In the data rows, 128 means zero.
Here are some points:
[99, 87, 134, 148, 132, 109, 93, 98, 86, 97, 119, 118, 120, 115, 107, 86, 96, 120, 129, 136, 95, 162, 119, 91, 99, 169, 48, 205, 150, 181, 44, 139, 179, 203, 53, 54, 53, 55, 55, 56, 58, 58, 56, 57, 61, 62, 61, 60]
[74, 157, 105, 125, 128, 131, 104, 120, 181, 159, 134, 123, 151, 133, 142, 178, 177, 142, 138, 130, 46, 127, 125, 126, 128, 114, 149, 100, 139, 103, 173, 160, 146, 91, 182, 138, 155, 163, 156, 119, 132, 73, 118, 140, 100, 153, 168, 145]
[134, 124, 128, 129, 143, 109, 116, 139, 158, 109, 119, 129, 149, 142, 93, 141, 114, 144, 116, 139, 127, 110, 122, 117, 135, 106, 142, 122, 104, 94, 147, 129, 128, 97, 118, 135, 132, 134, 152, 129, 123, 146, 145, 110, 134, 136, 168, 145]
[110, 142, 125, 139, 115, 122, 126, 123, 177, 135, 95, 139, 155, 134, 177, 201, 144, 172, 132, 113, 87, 142, 145, 174, 130, 165, 197, 90, 108, 94, 176, 142, 127, 104, 159, 178, 76, 153, 148, 148, 106, 92, 141, 133, 139, 135, 155, 105]
[163, 122, 111, 113, 119, 178, 119, 143, 129, 130, 145, 155, 129, 134, 159, 122, 124, 140, 136, 124, 142, 177, 122, 146, 109, 105, 133, 101, 119, 147, 136, 117, 129, 127, 162, 165, 107, 147, 169, 202, 154, 134, 130, 177, 150, 135, 159, 174]
[127, 55, 158, 151, 164, 147, 91, 97, 117, 124, 124, 107, 105, 118, 112, 83, 83, 105, 102, 161, 103, 160, 145, 87, 115, 95, 89, 166, 101, 196, 56, 135, 92, 166, 116, 154, 170, 158, 71, 115, 189, 220, 195, 140, 190, 181, 118, 138]
[108, 36, 168, 169, 207, 112, 88, 125, 80, 78, 121, 79, 90, 135, 116, 83, 67, 79, 115, 105, 114, 182, 116, 118, 105, 115, 76, 197, 139, 255, 47, 116, 142, 176, 97, 140, 150, 131, 55, 112, 189, 255, 179, 123, 195, 202, 56, 122]
[127, 135, 96, 122, 76, 138, 159, 124, 125, 157, 181, 170, 156, 157, 151, 112, 137, 134, 163, 105, 135, 80, 130, 160, 154, 91, 102, 145, 167, 101, 168, 109, 85, 166, 203, 151, 97, 157, 174, 178, 167, 110, 151, 169, 168, 154, 169, 158]
[147, 99, 125, 161, 133, 136, 110, 159, 145, 129, 121, 97, 160, 137, 110, 170, 92, 156, 123, 101, 149, 141, 111, 131, 118, 135, 113, 108, 102, 87, 148, 125, 109, 94, 136, 149, 117, 137, 157, 120, 124, 164, 171, 96, 172, 158, 145, 124]
[126, 150, 117, 114, 121, 156, 157, 120, 152, 153, 130, 147, 156, 129, 152, 164, 162, 138, 133, 114, 114, 107, 133, 133, 130, 123, 160, 95, 119, 99, 167, 149, 138, 97, 137, 128, 147, 138, 160, 132, 99, 83, 125, 132, 92, 120, 170, 130]
[133, 206, 91, 146, 173, 101, 137, 110, 113, 143, 158, 176, 198, 199, 157, 99, 188, 118, 192, 97, 109, 95, 159, 185, 104, 95, 90, 140, 167, 64, 173, 39, 90, 207, 182, 149, 116, 154, 188, 249, 220, 96, 113, 172, 224, 136, 124, 90]
[84, 28, 150, 118, 118, 90, 135, 107, 82, 85, 131, 110, 60, 96, 87, 42, 103, 107, 96, 155, 121, 136, 110, 88, 133, 177, 65, 237, 121, 190, 10, 142, 181, 174, 96, 142, 151, 131, 65, 86, 194, 255, 142, 150, 164, 145, 119, 127]
[82, 79, 160, 109, 202, 120, 136, 133, 59, 100, 140, 127, 63, 112, 122, 25, 112, 60, 84, 161, 95, 157, 126, 81, 116, 68, 84, 195, 134, 246, 32, 135, 183, 169, 96, 122, 199, 144, 77, 131, 184, 210, 132, 154, 136, 146, 95, 173]
[58, 119, 111, 87, 139, 95, 124, 145, 174, 176, 109, 116, 69, 103, 114, 154, 162, 97, 116, 158, 179, 149, 142, 140, 147, 140, 173, 108, 104, 86, 113, 122, 113, 145, 149, 134, 130, 170, 138, 147, 148, 70, 100, 194, 134, 86, 143, 166]
[71, 128, 131, 119, 138, 114, 110, 108, 158, 161, 112, 121, 93, 118, 141, 176, 169, 112, 126, 132, 43, 118, 145, 137, 135, 145, 164, 104, 142, 111, 131, 142, 115, 134, 144, 152, 170, 148, 122, 125, 123, 87, 126, 163, 118, 122, 130, 136]
[127, 132, 102, 142, 125, 154, 164, 139, 109, 143, 156, 142, 149, 137, 150, 107, 131, 118, 158, 111, 127, 96, 144, 144, 85, 107, 121, 122, 170, 135, 169, 117, 119, 127, 167, 132, 129, 136, 169, 199, 154, 125, 147, 140, 160, 128, 169, 149]
[151, 96, 129, 117, 123, 159, 129, 114, 143, 140, 139, 113, 126, 137, 117, 118, 113, 132, 133, 148, 128, 143, 112, 123, 145, 135, 134, 124, 130, 144, 123, 156, 116, 118, 120, 146, 157, 145, 146, 147, 152, 146, 151, 147, 154, 166, 175, 154]
[163, 151, 111, 138, 145, 128, 139, 123, 121, 117, 93, 87, 127, 116, 117, 133, 105, 137, 128, 146, 150, 134, 136, 96, 140, 113, 106, 112, 105, 113, 134, 121, 128, 93, 100, 106, 133, 116, 157, 56, 58, 58, 56, 57, 61, 62, 61, 60]
[144, 171, 120, 139, 116, 140, 151, 138, 136, 156, 107, 142, 152, 112, 147, 167, 133, 148, 151, 127, 136, 117, 121, 136, 139, 110, 158, 105, 123, 121, 183, 144, 127, 109, 146, 142, 127, 136, 153, 130, 103, 122, 143, 132, 120, 142, 154, 122]
[94, 40, 177, 159, 196, 116, 61, 100, 101, 74, 133, 77, 130, 130, 79, 79, 59, 76, 121, 120, 112, 170, 128, 122, 82, 97, 26, 219, 161, 231, 26, 104, 122, 185, 94, 127, 171, 146, 65, 76, 205, 255, 160, 98, 196, 193, 107, 133]
[121, 111, 126, 109, 122, 156, 155, 116, 123, 151, 153, 160, 113, 124, 141, 91, 126, 120, 109, 231, 103, 128, 124, 88, 146, 106, 134, 123, 117, 163, 101, 150, 123, 111, 135, 138, 180, 153, 136, 147, 155, 146, 143, 151, 124, 156, 169, 183]
[124, 127, 111, 103, 142, 115, 160, 142, 110, 128, 139, 132, 119, 130, 126, 94, 96, 110, 99, 141, 109, 114, 110, 104, 141, 122, 123, 191, 116, 162, 119, 128, 150, 132, 119, 130, 145, 146, 154, 100, 123, 205, 131, 136, 125, 135, 130, 166]
[183, 149, 122, 113, 76, 88, 86, 97, 176, 168, 114, 108, 80, 91, 130, 198, 188, 139, 108, 138, 204, 148, 160, 152, 129, 163, 183, 89, 97, 74, 136, 139, 98, 153, 155, 127, 125, 173, 141, 149, 147, 59, 87, 195, 150, 94, 140, 156]
[111, 94, 137, 121, 205, 76, 118, 100, 56, 82, 125, 84, 60, 90, 92, 37, 64, 41, 116, 138, 109, 190, 108, 100, 93, 93, 53, 189, 147, 250, 20, 90, 176, 185, 64, 75, 173, 121, 89, 99, 179, 242, 137, 135, 170, 157, 110, 163]
12 more points follow, each with its number after it:
[105, 90, 126, 137, 145, 107, 131, 148, 98, 106, 127, 125, 110, 119, 99, 73, 95, 112, 144, 120, 105, 142, 89, 113, 116, 172, 100, 207, 154, 189, 85, 146, 201, 178, 119, 129, 144, 112, 104, 96, 153, 239, 140, 114, 145, 201, 61, 124] 0
[139, 139, 111, 130, 119, 129, 121, 74, 105, 99, 113, 105, 127, 93, 110, 77, 117, 155, 121, 147, 147, 107, 163, 102, 128, 138, 81, 172, 121, 125, 107, 135, 110, 124, 93, 99, 166, 109, 136, 77, 128, 236, 156, 132, 61, 62, 61, 60] 1
[106, 101, 167, 99, 116, 119, 158, 126, 90, 116, 116, 146, 108, 123, 118, 88, 132, 135, 104, 160, 122, 128, 104, 107, 143, 161, 128, 185, 110, 150, 85, 146, 172, 150, 108, 156, 137, 121, 149, 128, 150, 223, 123, 133, 148, 143, 85, 160] 2
[115, 163, 106, 113, 118, 135, 152, 128, 172, 146, 106, 146, 147, 115, 157, 172, 153, 137, 157, 135, 87, 119, 137, 143, 126, 145, 181, 79, 120, 92, 166, 152, 148, 91, 144, 123, 129, 133, 159, 132, 99, 69, 128, 132, 91, 114, 180, 120] 3
[115, 153, 82, 114, 66, 141, 153, 111, 106, 154, 187, 147, 188, 191, 165, 124, 140, 132, 161, 80, 141, 76, 128, 167, 122, 99, 82, 138, 191, 98, 194, 107, 106, 155, 185, 54, 53, 55, 55, 56, 58, 58, 56, 57, 61, 62, 61, 60] 4
[154, 163, 122, 158, 140, 121, 148, 169, 147, 147, 94, 134, 172, 117, 149, 183, 132, 145, 148, 103, 140, 151, 117, 149, 132, 128, 171, 81, 123, 126, 206, 140, 143, 91, 147, 152, 115, 135, 149, 148, 106, 109, 145, 134, 112, 62, 61, 60] 5
[99, 72, 161, 122, 203, 137, 116, 106, 80, 116, 148, 117, 58, 124, 127, 70, 104, 75, 91, 161, 130, 158, 97, 79, 124, 87, 54, 177, 122, 225, 31, 121, 156, 184, 96, 137, 200, 153, 99, 116, 188, 228, 150, 144, 145, 159, 102, 173] 6
[185, 136, 96, 109, 89, 96, 53, 104, 185, 184, 125, 43, 83, 106, 129, 166, 168, 110, 107, 129, 174, 146, 182, 143, 125, 155, 171, 92, 160, 79, 154, 163, 96, 149, 139, 98, 152, 193, 109, 130, 135, 42, 105, 195, 157, 99, 155, 170] 7
[145, 197, 60, 105, 150, 101, 160, 97, 110, 140, 165, 159, 166, 193, 138, 86, 164, 131, 184, 118, 110, 77, 157, 180, 115, 92, 74, 156, 165, 64, 173, 66, 92, 206, 184, 134, 102, 171, 171, 234, 198, 79, 127, 180, 61, 62, 61, 60] 8
[144, 137, 140, 157, 142, 156, 45, 135, 142, 127, 113, 126, 169, 137, 109, 151, 132, 145, 121, 122, 120, 119, 139, 112, 134, 106, 154, 99, 122, 159, 168, 143, 128, 105, 133, 134, 157, 132, 135, 130, 100, 133, 157, 111, 132, 151, 165, 138] 9
[184, 101, 109, 99, 133, 99, 95, 107, 171, 159, 122, 116, 71, 98, 108, 177, 161, 120, 108, 140, 177, 140, 161, 160, 132, 174, 170, 93, 107, 77, 117, 116, 84, 160, 146, 127, 131, 173, 125, 152, 132, 79, 120, 193, 161, 74, 133, 155] 10
[88, 112, 96, 116, 139, 121, 160, 166, 71, 128, 142, 148, 92, 103, 133, 57, 104, 105, 123, 129, 95, 154, 74, 108, 126, 148, 94, 196, 157, 182, 73, 149, 203, 142, 135, 129, 145, 119, 127, 117, 148, 227, 134, 122, 141, 183, 75, 185] 11
Which three of these numbered points are nearest to each point below, looking only along the 5 directions in which the first points spread most? Their numbers follow each, nearest first.
[116, 3, 157, 138, 119, 96, 95, 96, 127, 79, 115, 96, 73, 103, 81, 71, 57, 114, 120, 137, 136, 139, 106, 115, 135, 237, 52, 47, 45, 49, 46, 48, 47, 49, 53, 54, 53, 55, 55, 56, 58, 58, 56, 57, 61, 62, 61, 60] > 1 4 5
[110, 65, 161, 142, 127, 65, 116, 115, 90, 86, 98, 117, 74, 122, 114, 69, 61, 104, 109, 139, 109, 174, 100, 103, 127, 220, 78, 216, 94, 255, 1, 113, 152, 189, 106, 144, 118, 156, 74, 106, 186, 255, 142, 156, 166, 198, 111, 157] > 6 0 11
[124, 175, 108, 105, 59, 105, 180, 128, 107, 153, 145, 187, 149, 188, 146, 111, 176, 130, 159, 102, 170, 70, 118, 185, 149, 98, 131, 146, 152, 100, 167, 70, 100, 187, 53, 54, 53, 55, 55, 56, 58, 58, 56, 57, 61, 62, 61, 60] > 4 5 1
[114, 132, 166, 112, 114, 104, 142, 110, 96, 99, 122, 136, 140, 121, 97, 109, 119, 178, 102, 135, 108, 129, 113, 111, 131, 131, 111, 196, 98, 171, 119, 134, 175, 139, 138, 142, 98, 55, 55, 56, 58, 58, 56, 57, 61, 62, 61, 60] > 1 4 5
[207, 148, 117, 113, 49, 56, 55, 99, 185, 172, 113, 65, 77, 79, 132, 206, 147, 147, 91, 131, 210, 155, 171, 181, 139, 196, 201, 67, 112, 63, 136, 142, 75, 171, 155, 145, 108, 196, 131, 151, 155, 47, 89, 211, 184, 70, 151, 158] > 7 10 3
[70, 158, 112, 120, 158, 105, 115, 129, 138, 171, 115, 119, 91, 111, 131, 173, 150, 86, 130, 126, 149, 142, 144, 154, 126, 124, 169, 88, 145, 96, 140, 110, 119, 140, 150, 110, 138, 156, 138, 148, 120, 71, 124, 157, 127, 124, 127, 156] > 10 7 3
[127, 168, 93, 119, 36, 119, 140, 115, 127, 158, 164, 155, 173, 200, 147, 106, 162, 130, 178, 101, 151, 83, 155, 179, 118, 95, 104, 167, 177, 81, 172, 78, 79, 182, 195, 144, 115, 159, 169, 219, 191, 96, 144, 153, 207, 130, 131, 111] > 8 5 9
[154, 143, 202, 159, 145, 133, 125, 138, 143, 32, 113, 113, 136, 131, 124, 153, 108, 154, 140, 115, 142, 146, 133, 103, 121, 111, 106, 100, 117, 129, 149, 139, 137, 95, 142, 124, 132, 129, 147, 123, 112, 144, 168, 102, 140, 174, 168, 138] > 9 5 1
[140, 137, 127, 143, 149, 114, 141, 155, 137, 125, 121, 147, 130, 130, 121, 159, 105, 133, 106, 123, 148, 103, 117, 114, 149, 130, 144, 108, 116, 135, 127, 122, 141, 118, 129, 153, 116, 130, 137, 129, 115, 131, 153, 138, 133, 147, 147, 135] > 9 5 3
[80, 172, 110, 111, 126, 129, 142, 131, 157, 164, 91, 132, 145, 134, 138, 159, 182, 139, 113, 151, 37, 141, 151, 113, 135, 132, 171, 106, 114, 109, 172, 154, 171, 87, 167, 134, 128, 175, 155, 131, 108, 53, 99, 154, 82, 147, 179, 159] > 3 5 9
[129, 68, 170, 125, 157, 133, 114, 141, 122, 127, 131, 131, 91, 126, 114, 113, 104, 96, 102, 161, 122, 168, 113, 127, 124, 117, 116, 145, 120, 206, 88, 133, 127, 142, 122, 162, 141, 149, 88, 184, 164, 175, 177, 119, 173, 172, 107, 191] > 2 0 11
